Which row each row swaps with, under one turn or mirror
The rows were stretched afterwards, more along some directions than others.
j995: -2.09; -3.43; -0.06; +1.41; -2.65; -2.73; +0.87; +0.38; -0.19; -0.41; +2.05; -0.02; +1.36; -0.50; +1.74; +2.06; -1.16; -0.36; +1.63; +1.20; +2.85; -0.34; -1.44
j824: -1.86; -4.17; -1.44; -0.83; -1.92; -1.50; +1.38; -0.32; -1.81; +1.05; +2.18; -1.10; +1.37; -2.25; +2.01; +1.00; -0.15; -1.69; -1.78; +2.22; +4.21; +1.74; -1.56
j96: +0.02; -1.35; +0.82; -0.35; -0.05; -1.49; +3.14; +1.23; -1.18; +1.84; +2.59; +0.89; -0.46; -1.19; +0.57; +0.19; -1.11; -1.26; -0.04; +1.25; +1.50; +0.24; -0.21
j18: -2.02; -1.45; +0.33; -1.29; -1.84; -0.71; +1.42; -0.09; -0.69; +2.18; +1.36; -1.32; -0.42; -1.14; +0.35; +1.44; -1.57; -0.62; -0.82; +0.25; +4.11; +0.32; -3.07
j615: +0.64; -0.27; +0.76; +2.61; -1.13; -2.17; -0.49; +0.35; -2.09; -0.12; -0.45; +1.74; -0.70; -1.14; +0.32; -0.17; -1.24; +1.58; +3.85; +0.17; -0.31; -1.30; -1.93
j284: -0.52; +0.49; +0.28; +1.10; -2.18; -0.42; -0.27; -0.09; +0.23; -0.38; +1.93; +1.09; +0.90; +0.23; +1.35; +0.80; -2.26; +0.58; +3.84; -0.06; +0.23; -0.26; -1.12
j628: -2.57; -1.85; -0.78; -0.85; -1.37; -3.38; +2.90; +1.34; -1.71; -0.12; +3.56; +1.48; -0.57; -2.36; +1.67; -0.05; -1.11; +0.94; +3.68; +0.51; +3.50; -1.06; -0.91
j61: -1.13; -2.10; -0.69; +1.50; +0.29; -2.16; +1.41; +0.27; -0.75; +0.39; +3.06; +1.78; +1.31; -0.61; +1.05; +1.41; -2.91; -0.82; -0.21; -0.28; -0.31; +0.34; -0.98
j865: -1.29; -1.69; -1.68; +2.84; -0.99; -1.31; -0.89; +0.58; -3.15; -0.68; -0.48; -0.06; -0.29; -2.54; +0.89; +0.53; -1.26; -0.46; +2.22; +0.06; +0.95; +0.19; +0.30
j827: -0.49; -0.29; -0.52; -0.95; +0.39; -2.58; +0.72; +1.22; -2.56; +2.03; +0.10; +0.33; +0.46; -1.70; +2.13; +0.97; -0.11; -0.60; -0.94; -0.01; +0.56; -0.23; +0.40
j679: -0.12; -1.56; +0.16; +2.14; -2.41; +1.29; -3.08; +0.27; +0.21; -0.96; +0.13; -1.66; -0.04; +0.55; +0.66; +1.01; -0.77; +0.43; +1.79; -0.24; -0.80; -0.40; -0.02
j254: +0.37; -0.31; +0.09; +0.04; -1.75; -0.35; +0.13; -0.11; +0.90; -0.36; +1.18; -0.79; -0.93; -1.52; -0.38; +1.22; -1.55; -0.78; +0.23; -0.67; +2.02; -1.70; +0.07
j73: -1.55; -2.28; -1.00; +0.45; -0.66; -2.17; +4.19; +1.76; +0.12; -0.34; +4.29; +1.67; -0.14; -1.58; +1.50; -0.49; -1.47; -0.65; +3.13; +2.01; +2.88; +1.29; -1.68
j757: -1.25; -2.40; -1.52; +0.53; +0.26; -2.58; +1.57; +0.53; -0.46; -0.80; +3.47; +1.77; -0.98; -2.23; +0.44; -2.00; -0.60; -1.59; +1.75; +1.54; +2.36; +0.73; -0.83
j890: -0.91; -1.77; -1.60; +1.28; -1.91; -0.44; +0.10; +2.15; -0.65; -0.53; +1.88; -0.92; +1.28; +0.55; +1.57; +0.55; -0.66; -0.03; +3.74; +0.31; +2.16; -0.61; -0.45
j538: -2.50; -2.75; -0.81; -0.49; +0.09; -0.91; +0.68; -1.21; -1.19; -0.34; +1.23; +0.53; -0.04; -1.85; +1.36; +0.65; +0.92; +0.55; +0.26; -0.74; +0.94; +0.99; +0.07
j651: -0.58; -2.85; -0.46; -0.58; +0.26; -1.70; +0.32; +0.81; +0.57; -0.49; +3.47; +0.66; -0.63; +0.09; +0.45; +0.50; +0.00; +0.36; -1.15; -0.35; +1.37; -0.45; +0.02
j961: -0.84; -1.96; -1.66; +2.20; -2.59; -0.09; -1.05; +1.78; -0.04; +0.87; +0.15; -1.80; +1.85; -2.30; +1.29; +0.34; -2.75; -0.92; +3.27; +0.65; +2.36; +0.04; -0.03
j210: -2.62; -1.77; -0.80; -1.01; -0.41; -3.06; +3.30; +2.17; -0.25; -0.22; +4.08; +0.19; +0.02; -3.44; +1.82; -0.89; -3.14; -1.48; +3.44; +0.43; +3.68; -1.79; -2.67
j807: +0.13; -0.03; +0.69; +0.34; -2.19; -1.40; +1.51; +2.00; -0.18; +2.25; -0.87; -0.72; +0.28; -0.99; -0.36; +0.76; -1.30; -0.68; +0.80; +0.63; +2.90; -0.89; +0.65
j485: -1.30; -1.37; +0.13; +0.95; +0.44; -1.22; -0.60; -0.57; -1.15; +0.10; +0.93; +1.83; +0.65; -0.49; +1.93; -0.33; +0.71; +0.84; +2.43; +0.62; -1.31; -0.21; -1.90
j185: -1.19; -2.30; +1.58; +1.12; -2.09; -0.77; +0.26; +0.33; -3.11; +2.18; -0.83; +0.34; -0.33; -1.92; +1.33; +0.99; +0.42; +0.62; +1.72; +1.20; +1.29; -0.70; -0.06
j526: -1.30; -2.66; -1.82; +3.17; -1.20; -1.25; -1.67; +1.80; -0.80; -1.77; +2.41; +1.11; +0.51; -0.26; +1.50; -0.50; +0.08; -0.93; +2.63; +0.52; -0.30; +0.13; +1.36
j602: -0.39; -2.32; -1.50; +0.59; -0.71; -0.74; +0.94; +1.24; -1.19; -0.18; +0.75; -0.26; -1.82; -2.71; +0.66; +0.27; +0.17; +0.62; +1.75; +0.55; +2.63; -0.06; -0.10
j514: -1.85; -2.55; -1.14; +2.44; -2.89; -3.13; +0.88; +2.46; +0.40; +0.78; +3.74; +0.23; +0.35; +0.35; +0.93; -0.41; -0.34; -0.33; +2.16; +0.33; +0.40; +0.83; +0.08
j599: -1.58; -2.14; +0.08; +0.62; -1.82; -1.33; +1.73; +0.99; +1.47; -1.24; +2.24; -0.76; +1.04; +0.91; +1.13; +1.86; -0.32; -0.83; -0.06; +0.76; +0.47; +0.85; -1.41
j763: -0.17; -0.47; -0.57; +0.47; -0.52; -1.67; +2.06; +0.74; -0.34; -0.80; +0.98; +0.12; +1.14; -1.63; +1.74; +1.70; -2.62; -0.77; +2.98; +0.94; +2.24; -0.38; +1.21
j431: -0.44; -0.33; -1.95; +1.50; -0.93; -1.32; +0.87; +1.46; +1.09; +0.78; +3.07; +1.03; +0.66; -1.96; +0.65; +0.55; -3.52; -0.91; +3.38; -0.49; +0.17; -1.43; +0.52
j407: -1.79; -1.09; -1.94; +0.83; -1.33; -2.69; +1.68; +2.14; +0.40; +0.69; +4.59; +0.35; +0.43; -0.56; +1.58; +1.89; -2.41; -0.39; +1.15; -0.51; +1.10; +0.50; +0.54
j209: -1.56; -1.78; -1.40; -0.25; -1.97; +0.66; -0.46; -0.27; +0.04; +0.43; +1.24; -0.97; -0.19; -2.17; +0.56; +0.25; -2.24; -0.61; +2.73; +0.69; +2.97; -1.07; -2.84
j85: -2.02; -2.61; -2.01; -0.03; -0.64; -1.89; +1.41; -1.01; -2.95; +0.86; +1.45; +2.02; -0.23; -3.25; +1.14; +0.28; -1.19; +0.23; +2.34; +2.37; +3.16; +0.99; -1.31
j844: -2.99; -1.62; -0.08; -1.07; -0.59; -3.45; +2.42; +0.13; -1.55; +1.06; +1.07; +0.64; -1.63; -3.26; +0.69; -0.80; -1.36; -0.13; +1.88; +0.28; +2.76; -0.40; -1.76
j122: -1.30; -0.51; -0.97; -0.45; +0.49; -1.58; +1.46; +1.03; +0.29; +0.85; +1.06; -0.38; +0.83; -0.92; +0.16; -0.62; -1.89; -1.73; -0.60; +0.38; +1.31; +1.13; -1.44
j687: -1.70; -3.40; +0.56; -0.53; -1.70; -2.23; +3.76; +0.79; +0.05; +0.42; +3.51; +0.23; -0.27; -1.94; +0.19; +1.34; -2.11; -1.56; -1.60; +0.39; +2.36; -0.18; -0.47
j372: -0.35; -0.60; -0.35; +0.25; -1.31; -2.72; +3.59; +1.47; +0.07; +0.81; +1.41; -0.76; -1.18; -2.92; +0.06; +0.05; -3.84; -1.28; +2.63; +1.40; +3.65; -0.85; +0.41
j9: +0.34; -0.52; +2.69; +0.33; -0.72; -1.42; +1.35; -0.39; +0.16; +1.05; -0.12; +1.40; +1.21; +0.54; +0.22; +1.74; -3.01; +1.22; +0.75; +0.54; +0.76; -0.55; -2.60
j920: -1.54; -1.22; -0.27; +0.48; -1.59; -2.07; +1.20; +1.62; -2.05; +1.21; +3.34; +0.68; -1.16; -0.22; +1.64; -1.86; -0.55; +1.23; +5.01; +0.26; +1.91; -0.28; -1.12
j598: -2.91; -4.41; -3.55; +1.46; -1.99; -1.86; +1.41; +2.09; -0.91; -0.83; +3.81; -0.76; -0.51; -2.53; +1.07; +0.84; +0.42; -2.21; -1.10; +1.87; +2.55; +2.40; +0.46
j324: -0.47; -1.35; +1.33; -0.80; -0.99; -0.48; +0.80; +0.12; -2.09; +0.54; +0.91; -0.35; -0.17; -0.09; +1.29; +0.13; +0.72; +0.41; +1.97; +0.01; +3.01; -1.25; -1.81
j642: -1.78; -1.98; -0.90; +0.20; -0.74; -0.21; -0.86; +0.65; +0.32; +0.05; +2.54; +1.19; +0.20; +0.27; +2.86; +0.84; -0.95; -0.22; +3.02; +0.20; +1.87; +0.33; -1.13
j736: -3.23; -2.22; -0.47; +0.30; -0.37; -2.37; +2.80; +1.10; -2.03; -0.56; +3.83; +1.19; -0.02; -0.99; +1.40; -1.55; -1.02; -2.45; +1.82; +1.64; +2.77; +1.11; -3.31
j152: -3.01; -1.26; -0.07; -0.17; -0.55; -1.81; +2.15; +0.48; -3.33; +1.38; +0.46; +1.30; -0.68; -2.56; +1.29; +0.12; -0.40; -0.33; +1.01; +1.12; +1.73; +1.28; -2.67
j125: -2.89; -3.03; -0.59; -0.76; -1.36; -1.89; +2.19; +2.02; -0.66; -0.50; +2.74; -0.20; -0.62; -1.77; +2.34; +0.47; -0.19; -2.05; +1.30; +3.25; +2.74; +0.34; -0.32
j54: -1.99; -2.11; -0.67; +0.00; -1.90; +0.50; -1.52; +1.19; -1.13; +0.37; +0.39; -0.59; +0.39; +0.58; +1.88; +0.89; -0.06; +0.10; +0.58; +0.43; +0.02; +1.56; +0.19
j593: -1.48; -0.74; -0.33; -1.33; +0.80; -1.89; +3.89; +0.00; -1.58; +0.67; +0.79; +0.78; +0.29; -3.53; +0.68; +0.11; -3.00; -0.96; +2.86; +0.09; +4.24; -1.56; -0.80
j386: -1.03; -2.76; -1.47; -0.07; -1.34; +0.21; -0.42; +0.15; -2.23; -0.73; +0.53; -1.08; -0.81; -2.13; +1.93; +1.40; -0.87; +0.33; +1.72; +2.26; +2.28; +0.98; -0.55
j606: -1.60; -1.13; +2.56; +0.34; -0.74; -1.56; +1.66; -0.79; -2.23; -0.13; -0.61; +1.55; -0.29; -2.01; +0.38; -0.31; -2.06; -0.68; +2.30; +1.18; +2.41; -1.67; -4.10
j42: -1.70; -0.48; +1.72; -0.73; +0.49; -3.00; +0.84; +0.82; -1.68; +2.23; +0.79; +1.78; -0.12; +0.07; +1.40; -0.14; +0.84; -0.06; +0.89; -1.05; +1.08; -1.60; -0.94
j891: -1.77; -1.13; +1.18; -0.20; -0.44; -1.41; +2.59; -0.42; +0.75; -0.95; +3.18; +0.99; +0.14; -1.53; +0.91; +0.14; -3.64; -1.23; +2.37; +0.74; +1.01; -0.43; -1.83
j901: -1.08; -3.20; -1.08; +0.75; -0.42; -1.15; +0.55; -0.93; +0.53; -1.04; +1.03; -0.34; +0.21; -2.62; +0.73; +0.80; -0.46; -1.20; -0.06; +1.89; +1.53; -0.20; -1.17
j228: +0.52; -0.32; -0.21; +0.26; -0.22; -2.31; +1.06; +1.85; -1.65; +2.24; +0.90; +1.18; -1.39; -0.58; -0.38; +0.29; +0.50; -0.50; -0.31; +0.49; +0.76; -1.45; -0.27
j885: +0.16; -2.38; +1.53; +1.29; -1.99; -1.69; +1.84; +1.05; +1.26; +0.94; +3.53; +0.87; -0.14; +0.14; +0.71; +2.07; -1.82; -0.55; +0.69; -0.78; +2.30; -2.18; -2.01
j742: -1.95; -3.10; -2.05; +1.08; -0.94; -2.51; +1.02; -0.04; -1.20; -1.00; +3.07; +0.15; +0.56; -2.40; +0.93; +0.39; -1.91; +0.76; +1.38; -0.30; +1.50; +0.33; -1.77
j595: -2.05; -3.17; -1.01; -0.59; -0.11; +0.24; -0.92; -0.41; -1.30; +0.13; +1.29; -0.69; +0.09; -0.10; +0.99; +0.51; -0.40; -1.27; -1.82; +0.69; +1.97; +1.05; -2.95

Swapped with j890: j593
Swapped with j763: j324
Swapped with j431: j209
Swapped with j284: j254
Swapped with j122: j742
Swapped with j42: j995
Swapped with j599: j538
Swapped with j61: j595
Swapped with j598: j152
Swapped with j606: j526
Swapped with j73: j602
Swapped with j228: j85
Swapped with j865: j736
Swapped with j827: j824
Swapped with j9: j651
Swapped with j54: j687

